(in the rows, 128 means zero)
The same turns and mirrors carry the whole set onto itself, and each row onto the other rows of its family. Which rows share a family with each named row? Give them in list order.
These 40 rows form 5 families of 8 rows each.
J_28: [105 116 150 164 102  70 124 123 112 104 135 131 102 119  92 146 125 129
 116 116 160 124 110 112 128 170 152 129 112 118 121 138 133 141 112 112
 103]
J_548: [ 93 151 133 108 132  95 118 136 104 153 146  85 133  89 115 104 132 131
  74 133 150 149 132 126 157 105 125 121 131 135  99 120 113 136 119 159
 135]
J_750: [133 132 135 148 137 175 128 114 154  98 120 155 115 165 144 137 133 114
 160 157 133 109 121 148 103 143 129 113 128 127 155 125 114 119 130  91
 137]
J_767: [116 118  77 107 146 134 144 138 104 119 126 113 144 141 139  93 119 145
 110 150 150 118 121 118 143 145 127 139 186 142  92 125 133 121 137  99
 107]
J_270: [104 137 137 108 114 112 128 126 107 161 128  90 138  89 103 119 112 159
  72 115 123 125 138 131 150 110 124  99 135 128 109 117 147 141 113 161
 138]
J_500: [ 76 136 112 136 192 127 107 148 112 116 132 127 138 145 127 114 141 129
 145 129 124 124 136 145 104 152 143 136  87 151 134 135 118 132 124 144
 130]
J_765: [117 141 118 106 113 154 132 152 153 168 114 109 120 112 147 102 129 143
 148 153 120 133 152 155 128  91 108 105 152 164 136 109 114 113 125 153
 160]
J_536: [132 127 154 149 142 110 131 123 124 147 118 147  96  96 113 137 157  96
 128 122 140 122 138 136  99  95 141 116  95 114 140 135  97 140 104 168
 144]
J_799: [ 99 118 143 103 120 106 110 138 130 161 121  93 122  98 117  91 135 140
  81 124 156 128 117 125 168 106 107 126 126 143 116 125 129 136 108 168
 107]
J_449: [ 80 139 135 128 175  98 127 147 130 114 145 111 161 158 120 122 148 139
 114 145 126 128 134 130 119 142 163 135 100 158 153 122 120 136 134 143
 139]
J_998: [138 137 100  96 144 171 124 139 142 146 128 107 139 127 166 102 120 126
 141 148 102 124 144 146 123  88 100 121 158 141 137 103 112 116 130 142
 154]
J_819: [ 99 117  95  91 117 120 127 135 105 101 141 111 149 160 136 105 103 139
 129 129 158 125 102 125 136 152 109 128 167 137 102 114 130 101 136 109
  89]
J_419: [172 119 129 157  71 126 151 113 129 143 118 135 103  99 137 159 122 117
 125 122 135 134 125 127 157 130 121 104 183 133 120 121 118 149 130 122
 119]
J_933: [141 149 142 110 136 143 134 152 117 140 131 106 128 111 164  98 124 129
 129 157 113 135 138 129 115  73  96 111 163 168 157 117  94 131 129 133
 141]
J_696: [126 133 175 152 101 108 105 124 152 131 137 126  99 103 119 154 128 110
 143 115 114 130 135 143 110 114 128 112  85 116 166 115 111 137 105 156
 149]
J_344: [103 131 142  93 105  95 121 129 115 129 141  88 122  95 113 112 134 134
  85 126 130 119 106 140 180 110 128 118 128 148 104 142 116 138 107 161
 105]
J_116: [110 119 119 110 110  69 122 149 101 151 143  85 127  82 113 110 113 140
  94 109 130 141 134 113 148 115 124 138 143 131 103 116 129 137 112 166
 120]
J_719: [162 126 139 141  77 109 148 118 153 134 122 116  83 103 149 148 105 124
 116 129 139 113 132 134 142 141  93 121 171  91 138 118 101 118 102 122
 124]
J_928: [104  99 130 163 114  71 121 129 127 114 132 140 107 133 118 145 119 111
 106 105 147 109 126 130 137 167 162 158 126 109  93 124 128 120 126 131
 105]
J_265: [ 82 130 120 136 183 126 116 149 110 105 113  88 158 148 113 108 128 138
 138 141 133 109 140 137 108 120 149 151  96 117 131 129 120 133 123 141
 139]
J_203: [138 113 115 152 134 130 122 137 147  88 136 147 103 158 155 130 135  94
 181 150 142 125 119 128 101 147 130 151 136 131 150 122  95 117 130  94
 118]
J_873: [162 113 117 131  74 144 122 116 124 135 117 127  81  87 138 125 100 115
 139 121 138 123 122 129 133 117  92 116 172  99 105 116 124 121 106 112
 117]
J_197: [105 124  78 112  99 149 118 153 113 111 153 107 147 133 144 104 100 153
 139 129 136 114 111 121 149 140 135 137 152 148 103 110 137 117 131  96
  86]
J_811: [117 119 166 161 140 103 114 137 140 133 115 125 103 100 112 151 158 132
 137 127 118 124 150 129 136  99 127 118  87 104 155 113 107 161 131 143
 147]
J_938: [126 111 135 154 136  90 119 111 101  81 150 129 123 133 110 147 117 113
 105 112 144 115 105 105 124 167 147 145 122  96 124 132 129 146 116 101
  98]
J_741: [126 132  88  98 107 139 137 126 114 117 149 114 139 146 146  95  89 122
 118 138 145 127 106 129 114 158 127 132 184 156 102 126 138  98 111 111
 110]
J_374: [139 154 124  97 133 173 132 136 127 136 133 100 136 116 141 104 128 146
 148 160 115 138 128 130 114  87  89  95 144 151 164 118 115 137 117 126
 150]
J_926: [114 131  99 117  98 138 128 143 121  94 149  96 149 156 150 110  93 160
 127 139 127 121 120 121 157 153 107 142 174 151 115 117 147 121 139  98
 114]
J_987: [144 136 159 169 130 123 125 129 150 149 124 128  93  86 122 142 144 116
 125 135 105 123 154 134 116 105 145 124 105 122 157 125 116 157 106 146
 168]
J_7: [143 136 109 158 125 137 142 124 123  88 142 147 121 148 142 157 113 116
 173 139 107 120 140 135  86 147 146 125 145 118 143 118 115 121 134  89
 149]
J_103: [105 109 113 153 105 104 126 112 128 103 136 140 117 143  97 150 127 126
 124 101 155 108 122 126 141 175 152 144 107  95 100 134 152 130 113 132
 117]
J_689: [103 118 139 144 124  86 112 130 129 113 142 123  94 141 101 161 114 126
 105 108 170 119 110  84 121 151 129 149 134 108 109 116 153 143 125 118
 103]
J_457: [161 123 132 128  62 117 137 115 142 144 150 152  84  99 144 140 118 115
 116 124 132 138 116 122 144 136 103 101 175 145 127 114 124 125 120 115
 118]
J_943: [165 115 143 124  55 117 144 116 144 134 132 112 103 100 130 132 108 126
 109 135 140 125 118 116 145 106 111 116 183 110 126 104 126 126 117 110
 126]
J_975: [ 80 126 113 119 171 134 102 147 101 114 141 123 159 142 109 100 142 130
 137 137 124 137 124 127 111 118 161 130  99 167 121 122 141 137 141 134
 132]
J_695: [143 130 112 173 133 152 136 136 130 112 124 152 119 158 148 136 115 123
 170 131 137 122 153 117  76 139 120 141 143 118 152 111 128 122 136 103
 155]
J_704: [139 129 177 148 148  95 135 111 139 137 110 131  94 113 113 146 147 102
 115 134 128 134 145 138 102 115 118 114 120 114 155 133 108 141 112 161
 171]
J_712: [140 134 114 114 124 158 137 134 124 138 121 115 148 105 156  87 132 127
 149 158  93 130 147 176 130 107 125 103 137 150 151 123  92 117 115 136
 153]
J_840: [149 102 119 152 116 151 133 126 150  98 117 154 108 156 140 144 114 123
 180 131 113 100 123 134  96 152 129 130 142 125 159 121 131 121 123  97
 121]
J_6: [ 72 139 126 107 169 122 109 151 118  99 149 108 141 155 123  89 128 139
 131 136 133 109 134 130 100 118 127 153  87 132 135 131 126 110 114 145
 142]

The rest of the family of J_767: J_270, J_449, J_696, J_203, J_873, J_689, J_712
The rest of the family of J_197: J_799, J_928, J_265, J_374, J_7, J_457, J_704
The rest of the family of J_819: J_28, J_548, J_500, J_998, J_987, J_943, J_840

The same turns and mirrors carry the whole set onto itself, and each row onto the other rows of its family. Which rows share a family with each named row? Give them in list order.
These 15 rows form 5 families of 3 rows each.
J_808: [162 173 134 113 148 162 123 178 122 116 131 131 105 129 101 136 138 131
 104 207 138 145 107 132  92  85 141 129 103 108 176 147  95 179 133  94]
J_245: [112 160 162 127  80 147 155 146 110 150 148 120 136 119  84  99 114 135
 139 160 146 138  84 109 134 140 114 118 134  46 117 149 122 151 144 143]
J_702: [167 158 174 145  93 136 127 139 146 118  72  86 113 132 123 144 111 134
 129 114 175 147 133 163 102 116  97 142 165 140 149 134 113 167 155 176]
J_444: [182 173 137 119 165 158 107 169 121 113 130 126  94 131  99 122 125 154
 111 190 133 149 127 129 106  70 120 141 108 110 168 138  99 178 128  96]
J_127: [167 157 185 127 121 142 143 163 150 109  74  91 124 113 120 152 113 127
 137 114 180 137 133 162  84 114 106 139 165 142 160 128 129 170 151 162]
J_882: [174 149 181 134 107 145 146 143 155 113  71  83 117 113 121 139 115 140
 147 113 182 146 140 151  99 115 105 146 165 126 145 129 103 171 147 180]
J_316: [174 177 123 117 166 155 113 177 115 123 132 127  97 134 120 115 138 153
 127 188 133 144 116 131  93  77 118 130  97  99 173 146  96 186 118 108]
J_57: [171 144 158 145 105 130 145 147 149 115  66  85 117 116 144 138 116 134
 130 124 171 146 132 157  95 132  92 130 167 134 139 133 115 173 153 177]
J_678: [101 170 179 115  85 150 147 152 120 147 156 117 139 105  92 115 118 137
 143 140 155 148  84 105 127 143 110 115 137  74 113 159 122 142 157 133]
J_434: [175 157 165 140  97 141 134 146 142 121  63  93 116 114 133 132 126 143
 143 110 186 158 132 163  85 124  97 138 155 135 153 124 109 177 142 170]
J_779: [183 163 130 124 163 161 127 177 118 110 121 129 111 133 107 134 141 150
 123 200 133 140 124 130 103  75 126 146 100  92 178 146 102 186 132 106]
J_774: [171 164 142 133 164 165 109 171 115 116 135 120  93 144 120 128 143 161
 110 197 127 150 116 137 101  83 119 138 103 107 169 128  91 187 127 110]
J_867: [117 159 151 131  82 141 142 148 112 145 153 127 129 115  96 100 107 149
 155 143 151 142  77 113 116 155 114 109 140  52 113 140 131 153 139 132]
J_531: [113 160 145 119  86 134 144 138 111 142 151 133 132 112  89 109 102 140
 138 159 148 147  88 112 138 148 105 122 145  56 117 154 140 145 152 125]
J_875: [115 160 160 123  96 144 148 146 110 139 151 118 116 101  83  96 119 146
 142 155 142 154  86 106 128 152  92 114 145  49 112 146 138 158 138 126]

The rest of the family of J_882: J_245, J_779
The rest of the family of J_702: J_444, J_531
The rest of the family of J_875: J_57, J_774
The rest of the family of J_808: J_127, J_678

